50 stands for zero in the data rows.
Some points:
np.array([47, 42, 46, 33, 47, 22, 49, 48, 50, 47, 53, 56, 55, 45, 55, 72, 34, 68, 47, 56, 57, 34, 65, 36, 58, 43, 63,
          26, 49, 17, 37, 44])
np.array([21, 21, 60, 33, 44, 57, 42, 42, 55, 55, 45, 62, 46, 41, 69, 40, 27, 40, 57, 84, 54, 47, 48, 45, 44, 48, 51,
          54, 58, 55, 55, 44])
np.array([46, 66, 44, 59, 67, 40, 60, 51, 51, 33, 46, 43, 54, 42, 68, 44, 67, 41, 47, 51, 66, 67, 40, 34, 47, 53, 63,
          24, 49, 37, 21, 48])
np.array([47, 55, 60, 40, 35, 38, 26, 68, 71, 57, 70, 46, 37, 59, 67, 67, 60, 64, 49, 58, 37, 40, 67, 58, 61, 51, 57,
          55, 43, 36, 56, 33])
np.array([85, 43, 57, 50, 55, 45, 27, 83, 63, 58, 70, 52, 44, 69, 60, 72, 35, 8, 41, 81, 36, 59, 39, 45, 36, 63, 53,
          42, 46, 50, 77, 55])
np.array([41, 55, 66, 27, 45, 35, 36, 62, 58, 59, 53, 39, 57, 36, 52, 55, 64, 72, 30, 27, 76, 52, 59, 54, 27, 62, 28,
          48, 50, 73, 68, 72])
np.array([75, 70, 79, 45, 30, 62, 71, 66, 0, 51, 28, 62, 27, 72, 60, 75, 64, 45, 51, 76, 58, 36, 56, 42, 34, 31, 52,
          54, 44, 60, 50, 24])
np.array([43, 56, 38, 47, 51, 65, 56, 33, 67, 40, 51, 79, 38, 70, 48, 73, 61, 46, 46, 78, 38, 52, 45, 42, 35, 53, 51,
          35, 45, 60, 59, 43])
np.array([43, 53, 43, 63, 58, 50, 57, 46, 56, 61, 35, 30, 51, 64, 56, 36, 66, 37, 57, 59, 52, 51, 35, 48, 51, 59, 47,
          65, 63, 56, 41, 47])
np.array([49, 42, 34, 64, 58, 58, 56, 56, 57, 58, 33, 37, 54, 39, 51, 43, 48, 54, 64, 45, 34, 46, 42, 52, 52, 43, 78,
          64, 55, 53, 42, 47])
np.array([99, 49, 52, 79, 37, 28, 55, 29, 43, 14, 56, 35, 36, 15, 51, 35, 11, 39, 53, 62, 33, 55, 19, 75, 62, 52, 31,
          39, 25, 31, 83, 50])
np.array([47, 47, 46, 67, 49, 41, 53, 37, 70, 62, 36, 67, 50, 52, 53, 53, 14, 28, 38, 43, 47, 40, 71, 40, 47, 34, 39,
          41, 45, 35, 36, 37])
np.array([59, 48, 31, 41, 57, 37, 38, 49, 47, 47, 57, 43, 82, 99, 20, 46, 50, 28, 58, 56, 54, 67, 39, 73, 51, 35, 49,
          51, 53, 48, 43, 71])
np.array([45, 54, 57, 30, 56, 40, 47, 64, 68, 47, 65, 62, 51, 56, 37, 54, 56, 49, 43, 53, 47, 24, 85, 73, 78, 43, 32,
          62, 47, 15, 41, 37])
np.array([37, 65, 44, 48, 54, 99, 41, 26, 51, 84, 42, 49, 49, 54, 54, 58, 39, 65, 36, 22, 54, 52, 47, 77, 56, 70, 65,
          42, 29, 35, 93, 48])
np.array([72, 63, 75, 66, 72, 16, 37, 18, 40, 19, 53, 63, 64, 24, 52, 49, 73, 65, 59, 42, 58, 41, 49, 44, 18, 71, 67,
          56, 51, 53, 86, 52])
np.array([38, 54, 47, 52, 34, 46, 56, 69, 59, 48, 38, 71, 59, 54, 43, 55, 51, 49, 77, 76, 67, 39, 58, 43, 59, 50, 28,
          47, 48, 50, 47, 53])
np.array([39, 58, 31, 41, 71, 33, 67, 47, 42, 61, 43, 31, 52, 62, 39, 57, 56, 44, 60, 59, 55, 57, 41, 51, 51, 57, 44,
          61, 30, 63, 38, 57])
np.array([54, 41, 31, 52, 57, 51, 68, 42, 55, 58, 47, 52, 41, 48, 63, 56, 47, 49, 51, 35, 47, 48, 33, 50, 68, 49, 63,
          69, 76, 42, 41, 64])
np.array([38, 41, 68, 19, 35, 41, 63, 51, 59, 52, 39, 45, 36, 22, 32, 33, 45, 48, 43, 30, 49, 71, 61, 49, 30, 60, 46,
          38, 67, 53, 48, 47])
np.array([49, 56, 57, 67, 42, 59, 49, 50, 36, 59, 59, 56, 50, 15, 27, 27, 68, 67, 48, 57, 42, 71, 50, 45, 38, 69, 52,
          42, 60, 50, 52, 53])
np.array([46, 70, 59, 58, 49, 43, 60, 51, 47, 32, 58, 44, 32, 34, 40, 10, 42, 70, 23, 62, 72, 55, 62, 39, 53, 52, 56,
          56, 55, 77, 54, 56])
np.array([50, 40, 42, 45, 54, 53, 50, 50, 71, 38, 40, 54, 58, 36, 67, 50, 69, 53, 56, 31, 39, 60, 46, 70, 75, 35, 58,
          58, 33, 55, 37, 46])
np.array([25, 46, 61, 19, 42, 32, 44, 47, 48, 52, 58, 57, 69, 71, 46, 67, 39, 62, 44, 76, 52, 44, 40, 48, 37, 55, 30,
          56, 54, 65, 42, 37])
np.array([60, 53, 35, 34, 32, 64, 43, 71, 58, 22, 31, 42, 21, 76, 13, 37, 43, 55, 23, 43, 49, 57, 38, 33, 56, 68, 54,
          49, 48, 52, 55, 48])
np.array([56, 40, 38, 74, 47, 99, 54, 25, 50, 64, 36, 50, 51, 39, 30, 66, 36, 81, 30, 45, 72, 72, 63, 55, 48, 53, 35,
          61, 65, 54, 47, 53])
np.array([66, 36, 59, 65, 78, 56, 51, 46, 22, 59, 59, 60, 44, 71, 65, 47, 54, 62, 62, 16, 41, 58, 53, 66, 67, 38, 59,
          29, 59, 46, 32, 60])
np.array([39, 48, 39, 67, 45, 28, 64, 74, 56, 57, 51, 71, 46, 50, 56, 47, 47, 73, 39, 53, 50, 28, 52, 49, 37, 49, 40,
          41, 42, 33, 32, 52])
np.array([34, 44, 31, 58, 37, 65, 43, 46, 57, 55, 55, 73, 51, 43, 55, 35, 51, 53, 53, 56, 42, 29, 55, 42, 47, 46, 38,
          49, 53, 48, 44, 31])
np.array([33, 48, 67, 60, 6, 73, 50, 49, 0, 21, 66, 33, 31, 49, 53, 70, 54, 19, 50, 13, 58, 28, 68, 67, 26, 51, 58,
          52, 37, 50, 38, 75])
np.array([92, 52, 56, 27, 50, 45, 46, 42, 9, 62, 43, 50, 57, 46, 55, 43, 59, 41, 49, 36, 30, 42, 65, 45, 80, 45, 60,
          61, 44, 60, 25, 48])
np.array([44, 53, 18, 54, 55, 39, 54, 65, 43, 41, 50, 41, 55, 40, 63, 48, 52, 40, 52, 37, 57, 55, 52, 59, 65, 47, 48,
          56, 74, 62, 48, 26])
np.array([67, 39, 62, 35, 28, 64, 65, 46, 64, 61, 42, 43, 72, 68, 29, 37, 48, 49, 62, 27, 60, 53, 62, 45, 51, 68, 42,
          51, 40, 43, 77, 57])
np.array([41, 54, 22, 69, 40, 67, 60, 57, 59, 66, 70, 63, 41, 51, 56, 54, 63, 50, 50, 72, 43, 53, 50, 30, 27, 43, 60,
          61, 42, 50, 69, 38])
np.array([53, 80, 70, 68, 62, 92, 42, 45, 74, 68, 85, 49, 69, 65, 53, 78, 10, 55, 59, 40, 55, 27, 43, 41, 55, 54, 51,
          41, 60, 42, 32, 37])
np.array([36, 65, 41, 26, 74, 45, 41, 42, 48, 41, 44, 34, 42, 43, 70, 45, 60, 55, 67, 44, 39, 59, 45, 43, 44, 33, 32,
          63, 60, 49, 50, 61])
np.array([60, 62, 65, 38, 62, 43, 38, 60, 37, 59, 49, 54, 56, 51, 72, 41, 61, 51, 50, 35, 47, 81, 40, 59, 39, 32, 53,
          73, 49, 55, 33, 62])
np.array([48, 65, 49, 53, 65, 26, 39, 43, 58, 56, 55, 36, 38, 48, 54, 51, 60, 54, 72, 47, 45, 70, 51, 57, 51, 44, 65,
          38, 62, 62, 31, 59])
np.array([48, 38, 44, 49, 64, 67, 63, 29, 55, 59, 42, 30, 73, 71, 49, 39, 84, 39, 45, 70, 37, 48, 40, 50, 56, 40, 51,
          35, 55, 59, 56, 61])
np.array([9, 50, 70, 99, 56, 21, 49, 39, 16, 10, 54, 52, 65, 68, 14, 47, 43, 44, 36, 49, 33, 57, 36, 45, 84, 60, 55,
          52, 35, 36, 84, 48])
np.array([46, 54, 28, 49, 49, 50, 64, 70, 57, 25, 36, 46, 65, 39, 73, 52, 40, 56, 58, 43, 38, 51, 59, 49, 66, 43, 56,
          61, 51, 60, 43, 62])
np.array([51, 57, 61, 28, 33, 41, 42, 55, 62, 69, 41, 46, 41, 13, 29, 41, 66, 47, 50, 34, 71, 36, 40, 44, 41, 50, 53,
          36, 55, 61, 60, 67])
np.array([56, 0, 66, 46, 65, 54, 35, 62, 58, 62, 67, 41, 40, 34, 48, 46, 33, 36, 62, 71, 59, 40, 43, 39, 41, 51, 37,
          55, 43, 59, 45, 40])
Along one direction, these points spread out more than along any other. Take the direction at right angles to it along which they spread out most. Then take the direction at right angles to both along which they spread out most. Go by this last direction. How far along it is each point below, from 0 to 99? The average is 50, and the first point in the table lies past the average. One standard deviation of the points above along it is 16.
np.array([54, 41, 31, 52, 57, 51, 68, 42, 55, 58, 47, 52, 41, 48, 63, 56, 47, 49, 51, 35, 47, 48, 33, 50, 68, 49, 63,
          69, 76, 42, 41, 64]) 53
np.array([75, 70, 79, 45, 30, 62, 71, 66, 0, 51, 28, 62, 27, 72, 60, 75, 64, 45, 51, 76, 58, 36, 56, 42, 34, 31, 52,
          54, 44, 60, 50, 24]) 54
np.array([60, 53, 35, 34, 32, 64, 43, 71, 58, 22, 31, 42, 21, 76, 13, 37, 43, 55, 23, 43, 49, 57, 38, 33, 56, 68, 54,
          49, 48, 52, 55, 48]) 45
np.array([47, 47, 46, 67, 49, 41, 53, 37, 70, 62, 36, 67, 50, 52, 53, 53, 14, 28, 38, 43, 47, 40, 71, 40, 47, 34, 39,
          41, 45, 35, 36, 37]) 58
np.array([85, 43, 57, 50, 55, 45, 27, 83, 63, 58, 70, 52, 44, 69, 60, 72, 35, 8, 41, 81, 36, 59, 39, 45, 36, 63, 53,
          42, 46, 50, 77, 55]) 73
np.array([25, 46, 61, 19, 42, 32, 44, 47, 48, 52, 58, 57, 69, 71, 46, 67, 39, 62, 44, 76, 52, 44, 40, 48, 37, 55, 30,
          56, 54, 65, 42, 37]) 46
np.array([38, 41, 68, 19, 35, 41, 63, 51, 59, 52, 39, 45, 36, 22, 32, 33, 45, 48, 43, 30, 49, 71, 61, 49, 30, 60, 46,
          38, 67, 53, 48, 47]) 17
np.array([72, 63, 75, 66, 72, 16, 37, 18, 40, 19, 53, 63, 64, 24, 52, 49, 73, 65, 59, 42, 58, 41, 49, 44, 18, 71, 67,
          56, 51, 53, 86, 52]) 52
np.array([39, 48, 39, 67, 45, 28, 64, 74, 56, 57, 51, 71, 46, 50, 56, 47, 47, 73, 39, 53, 50, 28, 52, 49, 37, 49, 40,
          41, 42, 33, 32, 52]) 50
np.array([49, 42, 34, 64, 58, 58, 56, 56, 57, 58, 33, 37, 54, 39, 51, 43, 48, 54, 64, 45, 34, 46, 42, 52, 52, 43, 78,
          64, 55, 53, 42, 47]) 53
np.array([46, 66, 44, 59, 67, 40, 60, 51, 51, 33, 46, 43, 54, 42, 68, 44, 67, 41, 47, 51, 66, 67, 40, 34, 47, 53, 63,
          24, 49, 37, 21, 48]) 56
